50 stands for zero in the data rows.
Here are some points:
tensor([53, 61, 41, 33, 52, 68, 45, 37])
tensor([46, 59, 64, 43, 38, 52, 64, 43])
tensor([54, 59, 40, 40, 58, 67, 47, 41])
tensor([49, 40, 56, 64, 48, 35, 48, 60])
tensor([45, 55, 56, 45, 44, 56, 60, 47])
tensor([53, 53, 51, 50, 51, 53, 55, 43])
tensor([47, 65, 52, 24, 43, 72, 56, 34])
tensor([46, 62, 51, 38, 47, 62, 53, 48])
tensor([45, 54, 54, 42, 44, 55, 57, 46])
tensor([37, 52, 68, 44, 28, 50, 71, 52])
tensor([53, 52, 42, 45, 63, 56, 44, 44])
tensor([40, 46, 69, 56, 26, 32, 66, 59])
tensor([46, 53, 51, 49, 45, 54, 53, 43])
17 more points follow, each with its number after it:
tensor([50, 58, 48, 41, 54, 61, 46, 42]) 0
tensor([46, 43, 59, 61, 44, 37, 52, 61]) 1
tensor([61, 48, 33, 47, 69, 59, 39, 42]) 2
tensor([36, 48, 68, 54, 28, 39, 61, 59]) 3
tensor([63, 41, 27, 60, 75, 58, 36, 51]) 4
tensor([57, 41, 32, 53, 69, 53, 37, 52]) 5
tensor([49, 38, 58, 69, 44, 28, 49, 66]) 6
tensor([42, 45, 59, 54, 38, 43, 55, 57]) 7
tensor([64, 55, 29, 33, 65, 73, 45, 37]) 8
tensor([50, 68, 47, 25, 49, 72, 56, 34]) 9
tensor([48, 38, 52, 65, 57, 36, 39, 58]) 10
tensor([48, 40, 60, 67, 43, 28, 51, 66]) 11
tensor([43, 46, 59, 57, 38, 40, 64, 57]) 12
tensor([53, 54, 45, 46, 59, 59, 48, 43]) 13
tensor([58, 49, 36, 47, 64, 57, 40, 51]) 14
tensor([46, 41, 56, 58, 46, 35, 49, 56]) 15
tensor([62, 46, 32, 50, 71, 59, 36, 47]) 16
Which of these numbered points is nearest to each point below by angle, seen from the average point of the first points? Its number follows each.
tensor([47, 63, 51, 35, 45, 63, 58, 39]) > 9
tensor([45, 60, 53, 36, 43, 64, 56, 39]) > 9
tensor([41, 53, 63, 49, 35, 48, 61, 54]) > 3
tensor([38, 52, 64, 45, 35, 47, 64, 52]) > 3
tensor([55, 52, 40, 46, 62, 56, 44, 50]) > 14
tensor([36, 56, 72, 48, 24, 44, 71, 55]) > 3
tensor([56, 53, 36, 45, 62, 60, 45, 43]) > 2
tensor([55, 56, 41, 41, 59, 61, 48, 40]) > 8
tensor([40, 48, 61, 49, 37, 49, 59, 48]) > 3
